Y: [ 1.32  2.32  1.75 -0.12  3.52  2.78 -1.38  1.77 -2.66 -1.05  4.32  1.98
  0.60 -2.39 -3.38 -0.73 -0.01 -1.55 -1.43  2.27  2.00  1.34 -1.57  0.08
 -0.11 -2.54  1.28  0.10]
E: [ 0.04  0.43  0.15  0.11 -0.15 -0.03  2.44  0.57 -0.77  0.58  0.07  0.52
  1.49 -0.09 -0.72  0.59 -1.00  0.93  1.10  0.28  0.20 -0.31  0.47 -0.86
  0.43  0.08 -0.09  0.77]
Z: [ 0.08 -0.09 -0.08 -1.52 -0.90 -0.08  0.60 -2.15  0.51  1.78 -0.87  2.65
  0.40 -1.43 -1.02  0.56 -0.25  0.68 -0.55 -1.42 -0.07  0.83  0.56  2.07
 -0.08 -0.43  0.82  1.02]
D: [-0.37  1.81  0.63 -0.37 -0.49 -0.49  0.05 -0.47  1.31 -0.43 -0.61 -0.72
 -1.19 -0.01 -0.73 -1.01  0.07  0.97 -0.65 -0.41  0.39 -0.77  0.97 -0.04
 -0.19  0.01 -1.37 -0.38]
W: [-0.90 -0.08  0.60 -2.12 -8.09 -5.86 -1.51  5.66  2.32  5.58 -6.31  0.50
  4.70 -4.45  2.74  2.37  0.50  0.24 -0.13 -2.37 -1.15 -0.04  3.43  2.91
  1.60  0.72  2.47  4.54]
A: [-0.82 -1.21  0.26  0.69 -0.16  0.05  0.02  0.68  0.89 -0.14 -0.07  0.42
 -0.18  0.84 -0.37  0.13 -0.25  0.36 -2.37 -0.60 -0.96  0.23 -0.12 -0.77
 -0.37 -0.83  0.56  1.18]
C: [-1.33 -6.38 -8.56  2.45  2.98  5.38 -1.06 -3.69  1.15  1.92  1.97  3.47
 -1.00  0.43  1.92 -5.00  4.10 -1.72 -3.79 -2.64 -0.47 -0.90  3.47 -2.80
 -1.70  8.00 -0.56  1.02]
G: [-0.22 -0.06 -0.85  0.04  0.14 -0.06  0.41  0.13  0.33 -0.72 -0.48  0.27
  0.48 -0.22  0.12  0.05  0.18  0.71  0.18 -0.56  0.83 -0.13  0.11  0.47
  0.23  0.15  0.07 -0.32]
R: [-3.06 -0.76 -5.58 -1.58 -8.09 -5.86 -1.51  5.66  2.32  5.58 -6.31  0.50
  4.70 -4.45  2.74  2.37  0.50  0.24 -0.13 -2.37 -1.15 -0.04  3.43  2.91
  1.60  1.65  2.47  4.54]
M: [ 0.75  0.41  0.51 -0.31  0.22  0.95 -1.32 -0.35 -2.49  0.28  2.00 -1.39
 -0.32 -0.21 -0.85 -0.41 -1.84 -0.39  2.13  1.34 -1.43 -0.30 -3.25  0.38
 -0.56 -1.77  0.62  1.99]
Q: [-0.45  0.52  0.49  0.08  0.18  0.13  1.33  0.43  0.38 -1.07  0.17  1.07
 -0.31  0.43  0.25  0.06 -0.41 -0.11 -0.42 -0.59 -0.07  0.06 -1.47 -0.35
 -0.22  0.44 -0.31 -0.02]
which: [-0.90 -0.08  0.60 -2.15]
Z
howmany C: [2.45]
1

lavir: [-0.60 -3.04  1.87 -3.46 -3.80  0.20  1.41  5.34 -0.71 -1.23 -0.68 -0.79
  1.41 -2.42  1.14  3.61  0.38 -1.57  4.02 -4.14  2.28 -3.84 -0.63]
bufen: [ 3.96  1.08  2.08 -0.46 -3.14 -3.90 -3.16  6.06 -4.26  3.02 -4.07 -4.03
 -2.21 -7.44 -6.34 -0.86 -1.20 -1.98  3.07  1.15 -5.59 -3.97 -2.44]
nube: [-0.28 -3.71  4.23 -2.03  0.05 -3.54 -1.81 -2.58  3.11  0.51  2.99  1.53
 -1.43  0.49 -2.42  1.83  1.12  6.53 -7.47 -0.83  1.77  6.85  1.40]
fom: [ 1.14  6.53  1.97  2.65  2.79 -0.01  1.31  2.33  3.50  2.50  2.15  1.06
  2.12 -0.40 -4.12  1.00 -7.98  5.65 -0.07  1.45 -4.59  5.56  0.59]
bogeg: [-3.98 -7.82  4.82 -4.35 -2.71  0.44  1.02 -0.50  0.22 -2.85  0.89  0.65
  0.65  0.59  0.67  3.84  3.97  1.69 -4.05 -3.99  4.71 -0.33  1.14]
vaput: [-0.25 -4.17 -1.79  1.35  4.94  9.22  5.86 -2.70  1.60 -5.16  2.50  0.74
  4.10  8.76  4.25 -2.37 -3.73 -2.66 -0.42 -1.66  1.58 -4.72  0.23]
dela: [ 4.18  0.41  3.83 -0.14 -2.10 -1.77  0.37  8.15 -2.61  1.10 -1.91 -3.57
  0.52 -5.91 -6.59  2.50 -4.72 -0.83  4.31 -1.09 -7.36 -2.77 -3.33]
which: [1.12 6.53]
nube
which: [-2.61  1.10 -1.91 -3.57]
dela

